One vector is turned by the same rotation once a step. Each row is the vector after some number of steps, and that number follows the row.
The counts run from 0 to 195.
[101 116 159 128 108 142 137 143 123 166 102 131 107 150 146  75 118 147
  85 147 102 152  59 141 134 129  82 138 142 135 141 133 165 141 140 168
 103 115] | 126
[131 137 187 115 133 125 106 165 135 131 141 122 119 104 153  87  86 132
  75  97 129 134  90 115 195 159 119 105 136  97 140 154 144 127  93 117
 137 108] | 119
[135 122 163 145 149 107 136 129 129 132 103 156 125 101 189 138 105 139
 111  89 142 142 112  83 186 112 172  78 102 152 100 166 120 115 145 109
  94  99] | 11
[103 115 161 105 115  78 132 101 124 169 113 142 143 150 166 113 118 151
  98 179 143 162 116 120 190 123 134  82 147 127 141 147 116 138 100 115
 134 113] | 158
[105 133 182 141 124 107 131  99 151  83 154 167 131 123 167 154 126 139
 110 127 135 135 149 106 174 116 145  62  97 143 125 134 123 138 157 117
  79  85] | 49
[119 137  96 167 171 166 155 114  85 173 117  54 132 109 139 103 130 137
 121 150 108 139 111 143  98 143 146 168 176 155 150 137 139  96 141 134
 160 158] | 134
[104 164  95 158 169 156 115 117 127 117 136 102 141 141 105 111 155 120
 106 160  73 118 113 182 128 124 110 123 112 128 203 110 143 123 147 154
 110 149] | 95
[ 98 121  98 136 158 118 133 150 163 126 100  95 133 117 100  99 157 183
 100 163 124 150 129 110 169 119 160 130  87 148 163 180 141  92 142 100
 150 125] | 139
[158 117 141 108 147 111  84 148 150 120 118 145 168 128  84 125 125 128
 118 102 113 114  84 133 196 158 130 126 168  97 182 142 110 105  70 151
 124 163] | 113
[156 106 116  98  84 130 122 151 159 108 144 126 127 154  79 132 132 109
 153 116 159 100 163 127  76 136 130 179  91  97  97  99 128 161 133 129
 136 152] | 72
[147 173  96 158 131 130 126 103  87 156 109 151 115 135 126 170 126 143
 155 166 111 159 123 129  77  79 110 132  84 142 157 105 100 123 141 101
 140  92] | 21
[113 166  95 145 127 104  75 151 130 140  96 177 161 113  64 174 107 154
 124 130 132 144 111 120 141  93 147 146  70 130 118 163 142 115 120 118
  94 106] | 183
[137 136 183 117 138 145  92 172 120 130 138 130  89  99 158  85  98 129
  92  65 131 135 107 105 166 173 115 122 130  88 126 120 135 127 130 122
 155 101] | 118
[145 120 102 120 147 158 140 140 171 106 157  64 117 121 102 115 153 155
 116 158 149  95 142 123  99 120 127 145 113  97 184 127 123 102 125  91
 179 144] | 103
[158 142 145 122 152 129  72 162 103 154 126 103 158 148 100 114 136 110
 154 125 150 133 126 106 148 175 179 146 178  92 169  91 101 147 142 138
 133 178] | 115
[133 111 101 144 142 121 170 115 147 122 118 127  97  94 181 131 148 131
 151 101 153 122 176  88 112  95 180 113  73 162  92 164 116 104 149  88
 135 119] | 174
[175 123 151 158 148 148 147 141 106 158  92 100 133 102 184 161  87 111
 136  79 148 134 118  80 117 132 168 152 127 139  92 145 117 111 149 117
 124  93] | 9
[176 139 130 127 129 100  95 131 131 121 124 115 193 164  93 166 123  75
 142 132 148 111 145 143 160 136 157 143 149  87 149  89  93 149  98 140
 108 163] | 77
[152  90 112 113 133 135 163 135 172 142 112  77 118 136 116 142 154 175
 130 168 136 136 122 100 102 111 140 163 160 147 161 143 107  84 146 100
 171 126] | 141
[129 140 173 124 120 137  87 155 135 100 160 150 131 106 125 131 123  90
 136  54 110 102 138 114 156 200 125 146 127  97 103 105 121 152 151 158
 106 129] | 80
[ 96 146 105 153 115 113 114 119 103 182  91 166 132 135 118 146 112 145
 123 171 151 167  99 136 120  65 124  98 103 152 127 145 153 147 123 117
  96 115] | 19
[167 132 156 112 122 132  92 153 131  98 151 134 134 129 128 135 137  82
 162  64 124 112 164 111 140 183 145 145 134  92 125  78  95 161 164 141
 112 145] | 79
[119  96 103 106  90 126 125 129 155 130 139 104 142 162  61 131 149 115
 150 157 186 100 171 142  91 123 137 177 115 111 102 112 131 158 132 130
 129 172] | 71
[147 149  87 163 140 105 175 100  66 170  81 133 158 177 179 118 134  93
 141 147 104 127 123 145 112  92 142 135  91 140 136 121  96 137 108 133
 144 135] | 166
[159  91 114 135  94 132 143 118 150 142  99 150 113 124 111 181 121 136
 171 107 158 123 131  74  73  83 155 152 154 166  78 139 116 139 145 128
 116 129] | 180
[113 148 103 154 144 123 162 110  99 122 105 161 118 117 188 124 176 111
 149 101  58 137 155 118 122 151 123 137  94 165 132 115  82 109 149 138
 127 121] | 168
[112 137 107 126 104 113 107 154 148 117  82 190 132 107  76 163 113 155
 144 105 129 133 116 102 122  88 142 146  72 156  86 163 127 132 129 125
  75 112] | 182
[128  95 124 108  74  99 148 101 134 141 131 146 120 159 116 133 148 131
 171 147 165 120 192 102  93 140 144 164 118 138  88 106 107 150 129 125
 154 137] | 34
[149 112  98 153 179 172 162 122  97 167 128  78 102 102 157  87 131 128
 147 103 135 107 134 122  92 129 155 158 166 149 131 140 137 110 151 131
 166 172] | 135
[152 121 128  98  83 129 115 158 161  67 134 153 138 116  69 137 122 108
 119  74 114  91 120 125 126 119  91 158  89 103 104 139 138 120  76 136
 119 114] | 74
[150  96 118 113 102 100 176 152 104 160  73  92 154 160 128 106 121 127
 112 150 132 123 106 118 127 112 124 202 104 131 103 142 134 105  87 128
 138 111] | 1
[170 146 139 165 137 146 148 163  89 169  92  75 151 109 153 142  85 104
 135 114 131 136 109  89 119 163 172 171 144 135  98 126 121 100 163 129
 119 108] | 8
[112 121 181 112 122  97 128 120 134 147 117 162 132 121 173 115  97 148
  87 137 131 159 110  95 198 133 120  96 141 121 125 158 110 121  88 104
 148 103] | 157
[116 160  93 137 140 143 124 112 128  98 167  72 121 110 105 117 122 106
 131 141 153 105 208 159  89 129 135 144  71 106 128 118 140 138 121  78
 162 133] | 65
[113 121 166 104  85  96 136  74 148 110 162 186 110 113 164 153  99 132
 112 137 131 137 148 113 153 123  95  88 140 125 122 134 102 141  76 101
 149  95] | 194
